Z744: [  0.9 -19.1 -40.0 -13.3  44.7 -45.0  51.1  40.3  -7.2 -11.8   2.3  -3.2
  -9.2  40.2   7.0 -57.3 -58.6 -43.1  -1.4 -38.0  27.4   7.6 -68.3  -7.6
 -50.9 -31.4  14.6  29.3 -45.0 -50.9 -52.7  53.3]
Z739: [  0.9 -19.1 -40.0 -13.3  44.7  81.7  51.1   9.5  -7.2 -36.3   2.3  -3.2
  -9.2  71.9   7.0 -57.3 -58.6  62.5  -1.4  35.2  27.4   7.6  83.5  -7.6
 -50.9 -31.4  14.6  29.3 -45.0 -53.0 -52.7  53.3]
Z84: [-20.5  35.3  45.3 -36.3 -49.1 -12.9  46.3 -38.7  -4.2 -13.8  -2.4  22.7
  21.8   9.1 -48.4 -35.7 -35.3  43.7 -17.2 -48.1  52.5 -19.4  14.2 -45.7
  39.6  38.7  -7.8  40.2 -25.3  33.6 -38.4 -36.2]
common Z84 Z739:  -> [-36.3]
common Z84 Z744:  -> [40.2]
common Z744 Z84:  -> [40.2]
gone Z744: [  2.3 -40.0 -50.9   0.9  40.2 -58.6  -7.6   7.6  44.7 -38.0 -52.7 -50.9
   7.0 -43.1 -19.1 -13.3 -31.4 -45.0 -11.8  53.3  40.3  29.3 -45.0  -7.2
  -1.4  51.1 -68.3  -3.2  27.4 -57.3  14.6] -> [-9.2]

Z108: [ -7.2  41.3 -23.6  35.5 -44.8  32.3  -7.9 -81.9  47.5 -76.3]
Z870: [ -7.2  41.3 -23.6  35.5  35.6  32.3  49.1 -81.9  -7.9 -76.3]
Z929: [ 47.6  58.0 -31.4  35.4 -81.9  35.5  -8.0  17.8 -81.8 -23.5]
[ -7.2  41.3 -23.6  35.5 -44.8  32.3  -7.9 -81.9  47.5 -76.3] -> Z108
gone Z108: [ 35.5 -44.8  -7.9  32.3  -7.2  41.3 -76.3 -23.6  47.5] -> [-81.9]
[ 47.6  58.0 -31.4  35.4 -81.9  35.5  -8.0  17.8 -81.8 -23.5] -> Z929
[ -7.2  41.3 -23.6  35.5  35.6  32.3  49.1 -81.9  -7.9 -76.3] -> Z870
gone Z870: [-23.6  49.1  -7.2  32.3 -76.3  -7.9 -81.9  35.6  41.3] -> [35.5]

Z96: [  7.9 -20.8 -57.0   8.0]
Z45: [  7.9  64.7 -15.8   7.8]
Z231: [  7.9  22.1 -12.5  22.2]
Z728: [-33.9  22.1 -25.4  13.1]
common Z231 Z728:  -> [22.1]
common Z231 Z45:  -> [7.9]
[  7.9  22.1 -12.5  22.2] -> Z231
gone Z231: [22.2  7.9 22.1] -> [-12.5]
common Z231 Z96:  -> [7.9]

Z971: [-54.8  19.0  53.1 -35.0 -20.7  29.8  -4.4  -5.5 -74.8]
Z319: [-28.3  -1.7   9.4  33.8  24.0 -19.5  11.5  -6.3  -2.2]
Z272: [ 14.9  -0.7 -51.9  63.2   1.5   7.7  -0.5 -31.8 -22.7]
Z212: [-54.8  19.0  53.1 -35.0  41.8  63.1  14.1   0.0 -14.1]
Z451: [-31.7   7.0   4.7  46.0  33.8  29.8  -4.4  -5.5 -74.8]
Z360: [ 22.8  31.0  16.2 -41.3  21.8   0.9   6.1  33.8   8.2]
Z766: [-54.8  19.0  53.1 -35.0 -34.9  25.1  33.6  -4.5 -34.9]
gone Z766: [ -4.5  19.0 -34.9  25.1 -34.9  53.1 -54.8  33.6] -> [-35.0]
[ 14.9  -0.7 -51.9  63.2   1.5   7.7  -0.5 -31.8 -22.7] -> Z272
common Z360 Z451:  -> [33.8]
gone Z766: [-54.8 -34.9  53.1 -34.9  25.1  33.6  -4.5  19.0] -> [-35.0]

Z762: [  3.1  47.1   5.1 -35.0]
Z453: [-15.9   9.8  47.1   3.2]
Z448: [ 3.2 47.1  5.1  2.1]
common Z762 Z453:  -> [47.1]
gone Z453: [  3.2   9.8 -15.9] -> [47.1]
gone Z762: [  5.1  47.1 -35.0] -> [3.1]
[-15.9   9.8  47.1   3.2] -> Z453

Z682: [ -6.3   5.4   8.7  -7.6   4.4  -2.6   0.4   4.2   2.6   5.4  10.5  -0.5
   7.2  -4.7  -0.4   8.6 -11.3  15.6  10.4   4.1  -1.6 -15.7 -14.2   7.1
  -1.2]
Z931: [-15.6 -31.2  10.2 -19.8   4.2   6.9  15.8  -2.6   1.2 -35.4   4.1  16.9
  -6.8   8.1 -29.4 -16.6   7.2   7.3 -17.1  -4.1   0.7 -21.5  -8.8 -31.6
   6.2]
Z347: [ -6.0   2.2   9.5  -8.1   3.6  -3.8   1.5   6.2   2.8   5.3   9.9  -0.6
   8.0  -4.7  -2.4   9.9 -11.5  16.8  12.4   4.8  -6.6 -18.2 -15.7   6.1
  -1.2]
gone Z682: [ -6.3  -1.6   4.2   2.6  -1.2 -15.7  15.6  -4.7 -11.3  -0.5   4.4   0.4
   5.4   4.1   7.1   8.6  10.5  -7.6  10.4  -2.6   8.7   7.2   5.4 -14.2] -> [-0.4]
gone Z682: [ -7.6  -6.3  -2.6   2.6   8.7   5.4 -14.2  -1.2   4.2 -11.3  15.6   0.4
   5.4   8.6   7.1   4.4  -1.6  10.4 -15.7  -4.7  -0.4   7.2   4.1  10.5] -> [-0.5]
gone Z931: [  6.2 -19.8 -21.5   8.1  -6.8 -31.6   1.2   7.3  -2.6 -29.4   4.1  -4.1
  15.8  16.9   6.9   0.7 -35.4  10.2 -31.2 -15.6 -17.1  -8.8   7.2 -16.6] -> [4.2]
common Z931 Z347:  -> [6.2]
common Z347 Z931:  -> [6.2]

Z178: [ 15.6  17.6 -30.4  19.5  -9.2]
Z947: [ 15.6  17.6  15.7  19.5 -82.0]
Z909: [-38.2 -30.4  -1.5 -63.3 -46.4]
Z586: [-30.5  19.5 -30.4 -22.1 -82.0]
Z721: [ 34.7 -17.4  19.6  15.6  -8.2]
gone Z947: [ 15.7  17.6  15.6 -82.0] -> [19.5]
gone Z178: [ 19.5  15.6 -30.4  17.6] -> [-9.2]
common Z586 Z909:  -> [-30.4]
[-30.5  19.5 -30.4 -22.1 -82.0] -> Z586
common Z178 Z721:  -> [15.6]
common Z178 Z909:  -> [-30.4]

Z805: [ 10.8  -5.0  -1.1   2.3 -15.0  -5.7 -32.2  36.2  -6.4   9.9   4.1  42.1
   9.8  22.9   9.0 -15.1  37.2  16.1 -45.2 -35.4 -16.2  73.3 -71.9 -49.6
  20.8  17.3   4.4]
Z802: [ 18.6   9.4  25.8  -4.3  18.5  36.3   7.3  23.7 -11.8 -23.8   4.2  -0.6
  11.8  11.5   7.0  18.1   1.8   6.3 -14.2  -5.7  -5.4 -26.0  14.3 -38.1
  -3.8   5.1  -1.0]
Z840: [-11.6   8.6  16.1   9.1  -1.9 -14.3 -39.9  28.9  -3.4   9.7 -19.5   7.3
   1.3  11.9  33.7 -21.1  43.6  30.5 -10.0  23.9  18.8  15.4   4.7  -8.0
 -18.1 -15.4   1.0]
Z811: [ -5.7  -0.7 -11.2   7.2   3.0  -3.3   2.7   2.8  -5.0  -0.6 -11.5  -3.6
   7.0   7.9  -6.2   0.6  -1.4   0.1  -4.8  -5.5  -1.3  -0.6   2.6  -3.8
   9.8  -5.9  -5.4]
Z712: [ 10.8  -5.0  -1.1   2.3 -15.0  -5.7 -32.2  36.2  -6.4   9.9   4.1  42.1
   9.8  22.9   9.0 -15.1  37.2  33.0   4.7   6.4  15.0  49.1  -0.7 -24.3
  -5.1   0.3 -28.0]
Z244: [ 26.3 -14.4 -25.8  31.6 -61.0 -29.7   5.8  30.9  21.7  -7.6 -38.3  -1.0
 -30.4 -32.2  14.2  22.5  -8.2 -64.7 -16.2  47.0   0.1  14.4 -43.6  14.0
  -7.1 -17.0 -33.1]
Z112: [  9.8   0.9  18.9 -12.8  -5.6   5.4  -4.8  -5.2   8.3   1.5  20.0   6.5
 -12.8 -10.8  10.9  -1.5   2.2  -0.6   7.4   9.4   1.7   0.8  -5.0   6.7
 -17.0   9.9   8.6]
Z715: [ 51.7  19.3  38.9  11.8  -0.3  47.3  29.6  63.4 -10.5 -55.8  -7.9  -5.6
   4.6   6.5  20.3  39.1   5.9 -22.6 -31.0  13.8 -10.4 -43.0   5.2 -67.4
 -11.5  -1.2 -21.0]
Z621: [-47.8 -64.3 -47.6  16.5 -35.5 -14.0  26.1  20.0  -3.9 -74.9  30.7 -16.3
  47.2  45.9  31.3  16.6 -11.1  11.2  -6.2  11.2  20.3  -0.5  26.4  32.9
 -77.6  63.0  20.8]
Z141: [ 51.2  19.3  39.5  11.6  -0.9  47.0  29.2  63.2 -10.8 -55.4  -7.5  -5.6
   4.2   6.5  20.2  39.2   5.4 -22.6 -30.7  13.4 -10.7 -43.3   5.2 -67.6
 -11.8  -1.0 -21.2]
Z521: [ 26.0 -13.7 -26.0  31.3 -61.1 -29.8   6.3  31.2  21.7  -7.7 -38.7  -0.8
 -30.3 -32.3  14.3  22.0  -8.0 -64.4 -15.7  46.6   0.2  14.8 -43.6  14.3
  -6.8 -17.3 -32.9]
Z989: [-2.9  0.2 -5.9  3.7  2.2 -1.4  2.0  1.6 -2.7 -0.2 -6.3 -1.8  3.2  4.1
 -3.5  0.4 -0.3  0.4 -2.3 -2.5 -0.9 -0.3  1.5 -1.9  4.8 -3.2 -2.7]
common Z840 Z805:  -> [16.1]
common Z621 Z521:  -> [31.3]
common Z715 Z621:  -> [20.3]

Z611: [ 33.2 -31.1  30.2 -20.4  25.0 -27.9 -31.2 -45.1  -9.1  15.7 -68.9   7.0
 -55.4  -4.0]
Z38: [ 39.2  46.7   4.2  18.3 -11.8  -1.3 -31.1  -5.5 -47.1 -25.5 -16.7 -61.1
 -25.8 -47.1]
Z268: [-39.8 -25.1  -1.0 -19.3   6.2 -11.9   0.8  -4.3  27.8 -10.6   1.7  29.4
  13.1  17.5]
common Z38 Z611:  -> [-31.1]
gone Z611: [-45.1  25.0 -27.9  15.7   7.0  -4.0 -55.4 -31.1  33.2 -68.9  30.2 -20.4
  -9.1] -> [-31.2]
gone Z611: [-55.4 -27.9 -20.4 -31.2 -68.9   7.0 -45.1  -9.1  -4.0  15.7 -31.1  33.2
  30.2] -> [25.0]

Z167: [ 27.9  -6.9  30.7  30.9 -55.1  13.3   3.5]
Z82: [  0.3  -1.6   0.6  -3.5 -11.8   7.2   1.3]
Z842: [  0.1  20.5 -22.6 -14.8  23.5 -17.7  -8.1]
Z185: [ -0.1   2.3  -8.9 -13.8 -29.4  21.3   1.4]
Z62: [-23.1  31.9  43.6  51.1   9.7 -39.2 -18.7]
Z575: [ 12.7  82.9 -68.8 -50.7  65.8 -71.9 -23.5]
Z856: [-7.1  3.4 -2.2  0.9  5.0  5.1  0.6]
Z226: [-46.4 -64.4  21.3   7.5  15.0  46.9  14.3]
Z263: [ 30.9  21.8  -4.3 -27.1  33.5  34.5  21.7]
Z757: [ 27.2  20.4   4.8   9.8 -28.6 -12.6  -5.3]
Z41: [-7.1  3.4 -2.2  0.9  5.0  5.1  9.8]
Z925: [  0.1  20.5 -22.6 -14.8  23.5 -19.6  -8.1]
common Z856 Z82:  -> [0.6]
gone Z842: [-17.7 -14.8  23.5 -22.6  20.5  -8.1] -> [0.1]
common Z167 Z263:  -> [30.9]
gone Z263: [ 34.5  21.8  33.5  30.9  -4.3 -27.1] -> [21.7]

Z200: [-4.4  3.3 -4.3 17.8  1.4 -0.2  1.3 -0.4 -8.6 -3.6  8.8  0.8 44.5]
Z22: [ -2.3  -0.2  -1.8  -1.3  -0.1  -1.9  -0.4  14.9   3.9 -16.0  -0.9   0.3
  36.1]
Z157: [ -0.1   2.1  -3.1   4.7  -0.4   1.3   0.7  -4.9   0.3 -12.4   0.7   0.9
  26.0]
Z967: [ 2.3  2.8 -6.4  1.4 -0.3 -0.1 -0.6 21.3 -4.9  4.0  1.4 -1.4 17.0]
Z304: [ -0.3  -4.8  -2.4 -17.1   0.1  -2.5  -4.1  21.0  -6.3  11.2  -8.3  -0.5
  18.0]
Z204: [  0.8  -6.0   0.4   3.9  -0.3  -2.5  -2.8 -18.0  -4.0  24.3  -5.0   0.8
  16.4]
Z559: [-0.1  0.1  0.9  0.6 -1.0 -2.0  1.6 37.5  5.6 33.7  0.9  0.2 -4.7]
Z598: [-0.1  2.1 -3.1  4.7 -0.4  1.3 -5.0 -4.9 -8.2 -5.0  4.0  2.6 63.6]
[ -2.3  -0.2  -1.8  -1.3  -0.1  -1.9  -0.4  14.9   3.9 -16.0  -0.9   0.3
  36.1] -> Z22
gone Z559: [-2.0  0.9 -4.7  0.2  0.1  0.6 37.5  1.6  5.6 -0.1  0.9 -1.0] -> [33.7]
common Z22 Z559:  -> [-0.1]

Z431: [-13.4 -10.4  11.5 -19.9   4.8  46.7  -4.4  -0.9   2.0 -26.3 -27.0 -23.3
  -6.6 -10.3 -11.3 -45.9  17.6   2.3  66.0 -29.6  34.5  -1.9 -13.3   5.6]
Z825: [-13.4 -10.4  11.5 -19.9   4.8  46.7  -4.4  -0.9   2.0 -26.3 -27.0 -23.3
  -6.6 -10.3 -11.3 -45.9  17.6 -10.5  13.2  -0.9 -42.2 -11.3   5.0  17.6]
Z270: [-13.4 -10.4  11.5 -19.9   4.8  46.7  -4.4  -0.9   2.0 -26.3 -27.0 -23.3
  -6.6 -10.3 -11.3 -45.9  17.6   2.3 -26.3  -0.9 -42.2 -11.3   5.0  17.6]
gone Z431: [  2.3  -1.9 -23.3 -13.3  11.5 -27.0   5.6  66.0  34.5 -26.3  -0.9 -29.6
   4.8  17.6  -6.6 -45.9 -13.4   2.0 -19.9 -10.3 -10.4 -11.3  -4.4] -> [46.7]
gone Z431: [-13.4  -4.4  11.5 -45.9   2.0 -19.9 -27.0   2.3  46.7 -11.3  66.0 -13.3
 -10.3 -23.3  34.5  -1.9 -26.3 -29.6   5.6  -0.9   4.8  -6.6  17.6] -> [-10.4]
[-13.4 -10.4  11.5 -19.9   4.8  46.7  -4.4  -0.9   2.0 -26.3 -27.0 -23.3
  -6.6 -10.3 -11.3 -45.9  17.6 -10.5  13.2  -0.9 -42.2 -11.3   5.0  17.6] -> Z825

